50 stands for zero in the data rows.
Each row below has a hidden score, from 0 to 40, with 20 about the middle. What is it? The score is a weighted sum of the row's numbers plus the product of two more (or one squared), each taken from its middle value.
np.array([81, 79, 70, 58, 47, 44, 44, 51, 60, 61, 56, 47, 38, 32, 26, 29,
          31, 30, 26, 21, 23, 26, 32, 43]): 33
np.array([67, 67, 62, 54, 47, 45, 47, 52, 57, 58, 52, 44, 38, 34, 30, 34,
          36, 34, 31, 27, 27, 30, 34, 42]): 22
np.array([54, 57, 60, 64, 64, 65, 64, 60, 59, 58, 62, 64, 64, 62, 57, 50,
          44, 42, 44, 47, 54, 57, 61, 64]): 26
np.array([45, 47, 53, 61, 64, 65, 65, 59, 56, 53, 54, 58, 59, 60, 57, 52,
          47, 45, 46, 49, 52, 54, 54, 53]): 23
np.array([57, 57, 53, 46, 41, 39, 41, 46, 50, 52, 51, 45, 41, 39, 39, 42,
          45, 45, 43, 43, 41, 44, 45, 50]): 20
np.array([51, 52, 55, 56, 55, 54, 55, 53, 53, 55, 54, 55, 53, 52, 49, 47,
          45, 44, 46, 49, 51, 53, 55, 56]): 17
np.array([73, 74, 72, 66, 60, 57, 58, 59, 60, 61, 61, 59, 54, 50, 45, 41,
          36, 33, 34, 37, 41, 48, 55, 63]): 23
np.array([50, 53, 60, 67, 68, 68, 68, 64, 59, 58, 60, 65, 66, 63, 59, 51,
          44, 40, 42, 48, 54, 58, 62, 64]): 21
np.array([48, 47, 48, 51, 55, 55, 51, 48, 48, 47, 51, 56, 61, 63, 63, 59,
          57, 60, 62, 62, 65, 63, 62, 57]): 27
np.array([43, 46, 48, 49, 50, 51, 52, 52, 51, 51, 51, 51, 51, 51, 51, 50,
          50, 49, 51, 53, 53, 54, 54, 54]): 18
np.array([28, 26, 27, 30, 37, 40, 39, 38, 37, 36, 36, 38, 43, 49, 57, 63,
          68, 72, 71, 66, 60, 52, 44, 34]): 17
np.array([52, 57, 59, 58, 56, 56, 56, 56, 59, 58, 57, 54, 50, 47, 43, 40,
          37, 37, 37, 37, 41, 43, 47, 51]): 27
np.array([64, 61, 57, 53, 50, 49, 48, 49, 51, 53, 52, 52, 51, 50, 49, 49,
          49, 49, 48, 46, 48, 48, 50, 52]): 29
np.array([53, 50, 46, 44, 43, 43, 43, 44, 46, 46, 45, 44, 45, 46, 48, 53,
          56, 57, 56, 53, 51, 48, 46, 44]): 29
np.array([43, 40, 38, 35, 37, 38, 38, 40, 41, 42, 41, 42, 43, 46, 51, 57,
          61, 63, 63, 59, 55, 51, 46, 43]): 37
np.array([51, 53, 53, 53, 52, 51, 51, 51, 53, 54, 53, 52, 50, 49, 47, 45,
          44, 43, 45, 45, 47, 48, 51, 53]): 14
np.array([52, 56, 57, 54, 52, 50, 51, 54, 57, 58, 55, 51, 46, 43, 39, 37,
          37, 36, 35, 35, 38, 40, 44, 49]): 35
np.array([54, 55, 54, 53, 52, 51, 52, 53, 53, 52, 51, 49, 47, 46, 47, 46,
          45, 43, 43, 42, 42, 43, 45, 47]): 12
np.array([34, 36, 45, 56, 63, 65, 64, 56, 49, 50, 55, 65, 71, 74, 72, 65,
          58, 57, 61, 68, 72, 72, 71, 65]): 18
np.array([49, 45, 41, 37, 37, 38, 38, 41, 43, 42, 40, 36, 36, 39, 44, 50,
          56, 58, 56, 50, 44, 40, 37, 34]): 19
np.array([44, 44, 47, 53, 56, 57, 57, 51, 48, 47, 52, 58, 62, 65, 65, 61,
          57, 57, 59, 64, 65, 66, 65, 61]): 17
np.array([67, 64, 55, 44, 36, 34, 35, 43, 50, 52, 46, 38, 31, 28, 28, 36,
          43, 44, 41, 35, 31, 30, 32, 38]): 32
np.array([39, 42, 49, 58, 64, 66, 65, 58, 53, 51, 56, 63, 68, 69, 67, 59,
          53, 51, 53, 59, 63, 65, 65, 62]): 16
np.array([45, 47, 49, 50, 51, 51, 50, 50, 52, 52, 53, 53, 52, 51, 49, 48,
          48, 49, 50, 50, 52, 52, 52, 52]): 23
np.array([38, 35, 36, 39, 43, 45, 45, 43, 41, 41, 43, 47, 51, 55, 59, 61,
          64, 65, 66, 66, 64, 60, 56, 49]): 16
np.array([66, 62, 54, 44, 39, 38, 39, 44, 50, 49, 45, 36, 32, 32, 34, 41,
          46, 47, 43, 36, 33, 31, 31, 34]): 25
np.array([30, 27, 27, 31, 38, 41, 39, 39, 38, 36, 36, 37, 43, 48, 54, 60,
          66, 72, 70, 63, 58, 49, 41, 31]): 16
np.array([49, 43, 39, 36, 36, 36, 37, 39, 40, 41, 40, 40, 42, 45, 51, 56,
          61, 64, 62, 59, 54, 50, 47, 43]): 20
np.array([52, 54, 55, 53, 52, 52, 53, 54, 54, 54, 54, 51, 49, 47, 46, 44,
          43, 42, 41, 42, 43, 45, 48, 51]): 13
np.array([33, 37, 43, 49, 54, 55, 54, 52, 50, 50, 54, 58, 60, 60, 59, 55,
          52, 53, 56, 60, 62, 63, 62, 59]): 15
np.array([68, 64, 56, 47, 41, 40, 41, 47, 50, 50, 45, 37, 33, 31, 33, 39,
          45, 44, 40, 34, 30, 29, 31, 35]): 28
np.array([46, 49, 50, 50, 50, 50, 51, 53, 53, 53, 52, 50, 47, 45, 45, 44,
          43, 42, 43, 42, 43, 43, 45, 47]): 11
np.array([66, 63, 54, 41, 34, 31, 32, 39, 47, 48, 42, 33, 27, 27, 28, 37,
          45, 48, 45, 38, 33, 31, 31, 34]): 18
np.array([58, 53, 44, 33, 30, 29, 29, 36, 41, 42, 39, 32, 30, 32, 37, 47,
          56, 59, 55, 48, 41, 37, 34, 34]): 30
np.array([32, 34, 37, 42, 46, 48, 49, 46, 44, 45, 48, 52, 55, 58, 60, 60,
          60, 60, 62, 65, 64, 63, 60, 56]): 17
np.array([69, 69, 67, 63, 58, 57, 58, 58, 59, 59, 58, 55, 51, 48, 44, 41,
          38, 34, 34, 35, 38, 43, 49, 55]): 20
np.array([64, 62, 56, 47, 40, 39, 38, 46, 51, 53, 47, 41, 35, 32, 31, 37,
          42, 44, 41, 35, 33, 32, 33, 39]): 27
np.array([50, 51, 50, 48, 47, 46, 46, 47, 49, 51, 52, 50, 49, 49, 47, 48,
          49, 51, 51, 52, 53, 53, 53, 54]): 24
np.array([65, 64, 60, 55, 51, 50, 50, 53, 56, 56, 54, 49, 45, 42, 40, 40,
          40, 40, 37, 34, 35, 36, 39, 45]): 25
np.array([52, 54, 54, 52, 50, 48, 48, 50, 52, 54, 54, 53, 50, 47, 46, 45,
          44, 45, 47, 48, 50, 52, 54, 57]): 19
np.array([44, 41, 37, 34, 36, 36, 35, 37, 41, 40, 42, 39, 41, 44, 49, 54,
          60, 64, 63, 58, 54, 49, 45, 41]): 18
np.array([35, 35, 36, 39, 43, 45, 43, 43, 42, 42, 44, 46, 50, 52, 57, 59,
          62, 64, 65, 64, 62, 58, 54, 48]): 18
np.array([43, 40, 39, 40, 41, 43, 43, 44, 43, 44, 44, 45, 47, 49, 52, 56,
          60, 60, 59, 57, 53, 51, 47, 44]): 36
np.array([48, 43, 38, 36, 37, 38, 38, 40, 41, 41, 38, 38, 40, 43, 48, 55,
          61, 62, 60, 54, 49, 43, 38, 35]): 28
np.array([45, 50, 59, 70, 73, 74, 73, 65, 59, 59, 62, 69, 72, 71, 65, 55,
          45, 42, 46, 54, 61, 66, 69, 69]): 21
np.array([46, 50, 53, 55, 55, 55, 56, 55, 55, 55, 54, 54, 52, 50, 47, 45,
          43, 41, 42, 44, 46, 49, 51, 53]): 13
np.array([61, 61, 62, 61, 61, 59, 60, 59, 57, 56, 56, 56, 55, 52, 51, 46,
          42, 39, 39, 41, 45, 48, 51, 55]): 15
np.array([46, 41, 37, 33, 33, 34, 34, 38, 39, 39, 38, 37, 39, 42, 48, 56,
          63, 66, 64, 60, 53, 49, 44, 40]): 36
np.array([60, 58, 56, 55, 53, 53, 55, 54, 54, 54, 51, 50, 48, 48, 47, 47,
          45, 43, 41, 40, 40, 42, 44, 46]): 21
np.array([61, 56, 48, 40, 37, 37, 36, 41, 45, 44, 41, 35, 34, 35, 37, 45,
          52, 55, 51, 43, 38, 34, 31, 32]): 27
np.array([69, 68, 63, 57, 53, 51, 52, 54, 56, 55, 52, 47, 44, 42, 40, 41,
          40, 39, 37, 35, 36, 37, 42, 46]): 16
np.array([46, 46, 49, 54, 55, 56, 57, 54, 51, 50, 51, 54, 56, 56, 55, 54,
          52, 50, 51, 53, 54, 55, 54, 53]): 19
np.array([50, 49, 46, 43, 41, 41, 39, 41, 45, 47, 47, 47, 46, 47, 47, 50,
          54, 58, 59, 57, 56, 53, 52, 50]): 23
np.array([50, 54, 61, 68, 69, 69, 70, 64, 60, 59, 60, 63, 63, 61, 57, 49,
          41, 38, 40, 45, 50, 55, 59, 61]): 16
np.array([51, 46, 41, 34, 33, 33, 32, 38, 41, 42, 39, 36, 35, 37, 42, 50,
          58, 61, 58, 53, 47, 42, 39, 36]): 20
np.array([34, 32, 35, 41, 46, 49, 49, 47, 42, 40, 41, 46, 51, 55, 59, 62,
          64, 65, 64, 64, 60, 57, 51, 44]): 18
np.array([32, 28, 26, 26, 31, 33, 33, 34, 36, 35, 35, 35, 39, 45, 53, 60,
          68, 72, 71, 65, 58, 51, 43, 35]): 17
np.array([51, 48, 47, 47, 50, 50, 48, 45, 44, 44, 47, 50, 55, 58, 60, 60,
          61, 62, 64, 64, 64, 61, 59, 54]): 20
np.array([58, 58, 53, 46, 42, 40, 42, 47, 51, 51, 47, 40, 36, 34, 35, 39,
          43, 44, 41, 38, 35, 35, 36, 40]): 14
np.array([35, 39, 50, 63, 69, 71, 71, 62, 55, 54, 58, 68, 73, 74, 70, 61,
          52, 50, 54, 62, 68, 71, 71, 68]): 22
np.array([37, 33, 31, 31, 35, 37, 36, 39, 38, 38, 38, 39, 42, 46, 53, 59,
          65, 68, 66, 61, 55, 49, 43, 37]): 27
np.array([52, 53, 53, 52, 50, 49, 50, 51, 52, 53, 52, 50, 48, 46, 45, 45,
          45, 45, 45, 45, 45, 47, 48, 50]): 17
np.array([53, 52, 51, 49, 50, 49, 50, 49, 49, 49, 50, 50, 50, 51, 53, 53,
          52, 52, 52, 53, 53, 54, 54, 54]): 19
np.array([49, 49, 47, 43, 42, 42, 42, 47, 48, 48, 45, 40, 38, 37, 38, 43,
          47, 48, 46, 42, 39, 37, 36, 37]): 13
np.array([63, 63, 59, 52, 47, 46, 46, 50, 54, 54, 53, 48, 44, 41, 40, 40,
          42, 42, 40, 39, 39, 41, 44, 49]): 19
np.array([41, 43, 48, 55, 60, 61, 59, 54, 51, 49, 55, 60, 65, 66, 65, 59,
          55, 55, 58, 62, 66, 67, 66, 63]): 19
np.array([50, 49, 47, 46, 46, 45, 43, 45, 47, 48, 49, 49, 49, 50, 49, 50,
          52, 55, 54, 53, 53, 51, 50, 50]): 31
np.array([55, 56, 57, 55, 55, 54, 53, 52, 53, 53, 53, 53, 51, 50, 49, 46,
          45, 46, 47, 46, 50, 49, 51, 52]): 26
np.array([57, 59, 61, 61, 59, 57, 57, 56, 57, 58, 60, 60, 58, 56, 52, 46,
          41, 40, 42, 46, 51, 56, 61, 64]): 26
np.array([49, 51, 55, 61, 62, 63, 63, 58, 54, 55, 56, 61, 63, 63, 58, 54,
          49, 46, 48, 53, 57, 59, 60, 60]): 21
np.array([44, 43, 42, 41, 41, 42, 41, 43, 43, 44, 42, 41, 41, 43, 46, 51,
          55, 58, 57, 54, 50, 47, 43, 40]): 16
np.array([42, 46, 51, 55, 55, 56, 56, 54, 53, 54, 54, 56, 54, 53, 50, 48,
          45, 45, 47, 50, 52, 54, 55, 55]): 18
np.array([43, 44, 45, 45, 46, 47, 45, 45, 48, 48, 50, 49, 49, 50, 50, 50,
          52, 56, 56, 54, 55, 52, 51, 49]): 29
np.array([37, 36, 37, 39, 40, 41, 42, 43, 42, 43, 43, 44, 46, 47, 50, 54,
          58, 60, 60, 60, 56, 53, 49, 45]): 15
np.array([73, 72, 65, 55, 46, 44, 44, 50, 56, 57, 54, 47, 40, 36, 34, 36,
          37, 36, 34, 32, 32, 35, 41, 49]): 23
np.array([52, 53, 54, 54, 53, 52, 54, 53, 52, 52, 53, 51, 51, 50, 49, 47,
          47, 45, 45, 48, 49, 52, 54, 56]): 11
np.array([61, 60, 57, 54, 50, 49, 49, 50, 51, 53, 53, 52, 50, 49, 47, 47,
          47, 45, 46, 47, 48, 50, 53, 56]): 21
np.array([34, 32, 34, 38, 43, 45, 43, 43, 39, 40, 41, 47, 51, 55, 60, 62,
          65, 68, 69, 68, 66, 61, 55, 48]): 17
np.array([38, 36, 38, 41, 48, 50, 49, 46, 44, 41, 43, 45, 51, 55, 60, 61,
          62, 64, 64, 62, 59, 54, 49, 42]): 16
np.array([59, 58, 57, 55, 54, 53, 53, 54, 54, 54, 51, 49, 47, 46, 44, 45,
          44, 43, 41, 40, 41, 42, 42, 46]): 22
np.array([55, 48, 37, 27, 25, 25, 24, 32, 38, 38, 36, 29, 29, 32, 39, 50,
          61, 65, 60, 51, 43, 36, 31, 29]): 31
np.array([41, 45, 52, 61, 66, 68, 68, 62, 56, 53, 56, 60, 64, 64, 62, 55,
          49, 46, 48, 53, 56, 59, 59, 58]): 11
np.array([41, 41, 42, 44, 45, 46, 46, 45, 45, 47, 49, 52, 54, 55, 56, 56,
          57, 57, 59, 62, 61, 61, 59, 57]): 18
np.array([31, 28, 27, 29, 34, 37, 37, 38, 36, 36, 37, 38, 43, 48, 55, 61,
          67, 70, 69, 65, 59, 53, 46, 38]): 22
np.array([42, 38, 38, 40, 42, 43, 43, 42, 39, 41, 41, 47, 51, 54, 58, 62,
          65, 67, 68, 68, 64, 60, 56, 50]): 30
np.array([53, 55, 55, 54, 52, 51, 52, 54, 55, 55, 53, 50, 47, 44, 42, 41,
          41, 39, 39, 40, 40, 43, 46, 49]): 9
np.array([54, 49, 43, 37, 35, 35, 35, 39, 41, 44, 42, 41, 40, 42, 46, 52,
          57, 60, 58, 54, 49, 46, 44, 43]): 34
np.array([58, 58, 60, 61, 59, 60, 60, 58, 55, 55, 54, 56, 55, 54, 52, 49,
          45, 42, 42, 44, 46, 48, 51, 53]): 19
np.array([59, 53, 42, 30, 26, 25, 26, 35, 40, 41, 35, 27, 24, 26, 33, 46,
          56, 59, 53, 44, 35, 29, 25, 25]): 34
np.array([51, 54, 55, 55, 52, 52, 55, 55, 55, 55, 53, 49, 45, 43, 42, 41,
          40, 38, 37, 38, 38, 41, 44, 47]): 9
np.array([56, 60, 59, 55, 51, 49, 49, 53, 56, 57, 55, 51, 46, 41, 38, 38,
          38, 37, 38, 38, 39, 42, 46, 51]): 15
np.array([47, 47, 48, 51, 53, 54, 52, 50, 49, 48, 51, 54, 57, 58, 58, 56,
          55, 56, 56, 57, 58, 58, 57, 54]): 21
np.array([37, 35, 36, 41, 45, 47, 46, 43, 40, 39, 43, 49, 55, 59, 64, 65,
          67, 68, 70, 71, 68, 65, 61, 53]): 19
np.array([48, 47, 49, 53, 56, 57, 54, 50, 47, 47, 50, 56, 60, 62, 63, 60,
          58, 59, 61, 63, 65, 64, 62, 59]): 21
np.array([57, 59, 62, 65, 65, 65, 65, 62, 59, 58, 59, 60, 59, 57, 53, 46,
          39, 36, 37, 40, 45, 50, 54, 58]): 15
np.array([48, 47, 47, 47, 48, 47, 48, 48, 50, 49, 47, 44, 43, 43, 43, 46,
          48, 49, 47, 44, 42, 40, 40, 38]): 16
np.array([45, 44, 45, 47, 48, 48, 47, 46, 45, 47, 49, 54, 57, 58, 58, 58,
          58, 60, 62, 64, 65, 64, 62, 59]): 24
np.array([58, 53, 45, 37, 34, 34, 33, 38, 43, 44, 40, 35, 34, 35, 38, 47,
          54, 58, 54, 47, 41, 36, 33, 32]): 28
np.array([50, 47, 44, 41, 42, 42, 42, 44, 46, 45, 43, 40, 40, 42, 45, 50,
          54, 56, 53, 49, 46, 42, 40, 38]): 17
np.array([50, 53, 56, 57, 57, 57, 58, 57, 54, 54, 55, 56, 56, 54, 53, 48,
          46, 43, 45, 48, 51, 54, 56, 58]): 11
np.array([44, 45, 46, 49, 51, 51, 48, 46, 46, 47, 51, 56, 59, 60, 60, 58,
          57, 60, 63, 65, 67, 66, 64, 61]): 25
np.array([59, 58, 54, 49, 44, 43, 45, 50, 55, 56, 50, 43, 37, 35, 32, 36,
          38, 37, 34, 30, 29, 29, 33, 38]): 17
np.array([57, 58, 58, 56, 54, 53, 55, 56, 55, 56, 54, 53, 50, 47, 46, 44,
          42, 40, 39, 42, 42, 46, 50, 54]): 15
np.array([53, 54, 53, 51, 48, 47, 50, 52, 54, 55, 52, 47, 43, 41, 39, 40,
          40, 39, 37, 36, 35, 37, 39, 43]): 15
np.array([43, 46, 52, 58, 62, 62, 61, 57, 54, 53, 56, 61, 63, 62, 60, 53,
          49, 48, 51, 55, 59, 61, 62, 60]): 16
np.array([42, 45, 52, 62, 67, 68, 68, 61, 54, 53, 56, 62, 66, 67, 65, 58,
          51, 47, 51, 57, 61, 63, 64, 61]): 10
np.array([54, 53, 52, 52, 53, 53, 53, 52, 52, 50, 51, 51, 52, 52, 52, 51,
          50, 51, 49, 48, 49, 49, 49, 49]): 22
np.array([48, 50, 50, 47, 46, 45, 46, 49, 53, 52, 49, 43, 39, 38, 37, 40,
          42, 43, 40, 37, 36, 35, 36, 38]): 28
np.array([51, 51, 52, 55, 55, 56, 56, 54, 53, 52, 51, 52, 53, 54, 53, 52,
          50, 49, 48, 48, 48, 49, 49, 49]): 22
np.array([51, 48, 45, 43, 43, 44, 44, 44, 45, 44, 44, 43, 44, 47, 51, 55,
          58, 58, 57, 55, 51, 49, 47, 44]): 28
np.array([66, 64, 57, 49, 42, 41, 43, 49, 53, 55, 49, 41, 35, 32, 30, 36,
          40, 39, 35, 30, 28, 29, 32, 39]): 31
np.array([53, 56, 59, 63, 64, 63, 63, 59, 58, 56, 59, 61, 61, 59, 56, 49,
          44, 41, 43, 47, 52, 56, 59, 61]): 19
np.array([36, 36, 40, 46, 52, 54, 53, 49, 46, 44, 48, 52, 56, 60, 62, 60,
          60, 61, 61, 62, 62, 59, 56, 50]): 17
np.array([63, 63, 57, 50, 44, 42, 44, 50, 55, 55, 49, 41, 34, 31, 29, 34,
          38, 37, 33, 28, 26, 27, 30, 37]): 18
np.array([39, 40, 44, 50, 53, 54, 52, 48, 47, 48, 52, 58, 61, 62, 62, 59,
          57, 58, 61, 65, 67, 66, 65, 61]): 22
np.array([57, 57, 57, 57, 57, 56, 56, 54, 54, 54, 56, 56, 56, 56, 53, 50,
          47, 46, 47, 48, 51, 52, 55, 57]): 22
np.array([40, 42, 48, 57, 61, 63, 64, 58, 52, 51, 52, 58, 62, 63, 61, 57,
          52, 49, 50, 54, 56, 58, 56, 54]): 15
np.array([53, 56, 58, 57, 55, 54, 53, 54, 55, 55, 57, 56, 55, 51, 48, 45,
          43, 42, 44, 48, 51, 55, 57, 61]): 19
np.array([34, 36, 39, 43, 47, 48, 47, 45, 44, 45, 49, 53, 57, 59, 60, 59,
          59, 61, 64, 67, 67, 66, 62, 57]): 17
np.array([56, 54, 53, 51, 50, 49, 47, 48, 48, 50, 52, 54, 54, 54, 53, 52,
          52, 53, 54, 55, 56, 56, 57, 57]): 23
np.array([50, 44, 35, 26, 26, 26, 25, 31, 37, 37, 35, 30, 31, 35, 42, 53,
          63, 68, 65, 55, 47, 39, 34, 29]): 32
np.array([50, 47, 41, 36, 34, 34, 35, 39, 42, 42, 39, 35, 33, 35, 40, 48,
          55, 57, 54, 49, 42, 38, 35, 33]): 16
np.array([36, 37, 41, 47, 50, 52, 51, 48, 44, 45, 49, 56, 60, 62, 63, 62,
          61, 61, 65, 69, 68, 68, 65, 60]): 26
np.array([63, 64, 62, 58, 55, 53, 53, 54, 55, 56, 56, 55, 53, 50, 49, 46,
          44, 43, 43, 45, 48, 51, 55, 59]): 21
np.array([58, 65, 70, 73, 71, 69, 69, 65, 63, 63, 65, 66, 64, 60, 53, 43,
          35, 32, 36, 42, 51, 57, 63, 69]): 32
np.array([69, 67, 61, 53, 46, 44, 45, 50, 55, 56, 53, 47, 41, 38, 36, 38,
          40, 38, 36, 34, 34, 37, 41, 47]): 22
np.array([71, 66, 58, 49, 45, 43, 44, 48, 50, 48, 45, 38, 36, 36, 39, 43,
          47, 47, 42, 37, 34, 33, 34, 37]): 16
np.array([37, 36, 36, 39, 41, 43, 43, 42, 40, 42, 43, 46, 48, 52, 55, 59,
          62, 63, 64, 65, 61, 58, 54, 49]): 21
np.array([53, 55, 54, 51, 48, 47, 48, 50, 52, 53, 51, 47, 44, 43, 42, 43,
          44, 44, 43, 43, 43, 44, 45, 48]): 19
np.array([44, 46, 49, 52, 54, 54, 53, 52, 52, 52, 55, 56, 57, 57, 55, 51,
          49, 49, 51, 53, 55, 57, 58, 58]): 17
np.array([36, 39, 47, 56, 62, 64, 62, 56, 51, 51, 55, 64, 69, 71, 69, 62,
          55, 56, 60, 65, 70, 70, 69, 65]): 23
np.array([54, 51, 45, 39, 37, 36, 35, 40, 45, 45, 43, 38, 36, 37, 40, 46,
          53, 56, 54, 48, 43, 39, 37, 36]): 20
np.array([44, 50, 56, 61, 62, 62, 63, 60, 58, 58, 59, 60, 58, 55, 51, 45,
          39, 36, 39, 43, 48, 52, 56, 58]): 14
np.array([55, 56, 53, 47, 44, 43, 44, 49, 53, 53, 50, 44, 39, 36, 36, 38,
          40, 40, 38, 35, 34, 35, 37, 41]): 13
np.array([43, 47, 54, 63, 66, 67, 67, 61, 55, 54, 57, 64, 66, 67, 64, 56,
          49, 46, 49, 55, 60, 63, 64, 63]): 20
np.array([64, 64, 59, 52, 46, 45, 46, 51, 56, 56, 51, 44, 38, 34, 32, 36,
          38, 37, 34, 30, 30, 31, 34, 41]): 23
np.array([44, 49, 55, 60, 61, 60, 60, 57, 55, 56, 60, 64, 65, 63, 59, 51,
          46, 44, 49, 55, 60, 65, 68, 69]): 17
np.array([47, 45, 41, 36, 35, 35, 36, 39, 42, 43, 40, 36, 35, 37, 41, 48,
          55, 57, 55, 50, 45, 40, 37, 35]): 13
np.array([59, 60, 56, 51, 45, 43, 44, 49, 52, 55, 52, 49, 44, 41, 40, 41,
          43, 42, 43, 44, 43, 46, 50, 54]): 18
np.array([42, 40, 39, 38, 41, 42, 43, 44, 43, 42, 40, 39, 40, 44, 48, 53,
          57, 60, 57, 54, 50, 45, 41, 36]): 12
np.array([51, 48, 46, 45, 45, 45, 44, 44, 46, 47, 48, 49, 51, 53, 54, 55,
          56, 59, 58, 57, 56, 53, 52, 49]): 25
np.array([45, 47, 51, 56, 59, 59, 59, 55, 53, 51, 53, 56, 57, 58, 56, 53,
          49, 48, 49, 52, 54, 55, 55, 54]): 20
np.array([56, 60, 66, 70, 70, 68, 67, 63, 61, 62, 64, 68, 67, 64, 57, 47,
          39, 37, 40, 47, 55, 61, 67, 71]): 35
np.array([43, 41, 37, 34, 36, 37, 36, 40, 41, 40, 38, 35, 36, 38, 43, 50,
          57, 59, 57, 51, 45, 40, 35, 32]): 12
np.array([45, 48, 51, 53, 53, 53, 53, 54, 52, 53, 55, 57, 57, 55, 53, 50,
          48, 46, 48, 53, 55, 59, 59, 61]): 17
np.array([55, 56, 53, 47, 43, 42, 44, 50, 54, 55, 51, 43, 37, 34, 32, 35,
          38, 36, 33, 31, 29, 30, 33, 39]): 12
np.array([37, 41, 46, 50, 53, 53, 55, 53, 52, 50, 49, 49, 48, 48, 48, 47,
          47, 47, 47, 48, 48, 48, 48, 46]): 15
np.array([30, 28, 32, 39, 47, 50, 49, 45, 41, 39, 41, 47, 54, 60, 65, 66,
          68, 69, 71, 70, 67, 62, 55, 47]): 21
np.array([59, 57, 52, 48, 44, 43, 44, 48, 50, 51, 46, 42, 40, 39, 39, 45,
          48, 47, 45, 41, 38, 38, 38, 41]): 34
np.array([53, 57, 55, 52, 49, 46, 47, 50, 55, 54, 53, 47, 42, 39, 37, 37,
          38, 39, 40, 38, 39, 40, 43, 47]): 22
np.array([36, 39, 46, 54, 59, 60, 58, 53, 50, 51, 57, 64, 68, 69, 67, 60,
          55, 55, 59, 65, 70, 70, 70, 67]): 27
np.array([71, 72, 70, 66, 61, 58, 58, 59, 62, 62, 60, 57, 52, 47, 42, 37,
          33, 32, 31, 31, 37, 41, 48, 55]): 33
np.array([43, 43, 44, 45, 47, 48, 48, 48, 46, 46, 45, 45, 46, 48, 51, 53,
          54, 55, 55, 54, 51, 49, 47, 44]): 14
np.array([64, 62, 59, 57, 54, 54, 54, 54, 54, 54, 52, 51, 49, 48, 47, 46,
          45, 43, 41, 40, 41, 43, 45, 49]): 22
np.array([51, 51, 46, 40, 39, 39, 39, 45, 48, 46, 41, 34, 31, 31, 35, 41,
          47, 49, 45, 38, 34, 30, 29, 30]): 9
np.array([64, 67, 68, 67, 61, 58, 59, 58, 60, 61, 62, 61, 57, 52, 45, 40,
          36, 33, 36, 41, 46, 53, 60, 66]): 22
np.array([40, 37, 36, 35, 36, 37, 35, 38, 41, 42, 43, 44, 46, 48, 51, 55,
          60, 65, 65, 62, 59, 54, 50, 46]): 23
np.array([73, 74, 70, 61, 53, 50, 50, 55, 61, 63, 59, 53, 46, 39, 33, 32,
          31, 30, 28, 26, 30, 34, 41, 50]): 30
np.array([45, 47, 51, 56, 56, 57, 58, 56, 52, 53, 52, 56, 56, 56, 56, 54,
          50, 48, 50, 54, 55, 56, 57, 57]): 20
np.array([42, 45, 51, 59, 63, 64, 64, 59, 54, 52, 57, 63, 66, 66, 64, 57,
          50, 48, 51, 56, 60, 63, 64, 62]): 15
np.array([47, 52, 55, 57, 58, 57, 57, 56, 56, 55, 57, 57, 56, 53, 50, 46,
          43, 42, 43, 46, 49, 51, 53, 55]): 21
np.array([41, 40, 44, 51, 55, 57, 57, 52, 47, 49, 51, 58, 62, 64, 64, 61,
          58, 56, 58, 63, 64, 64, 63, 59]): 20
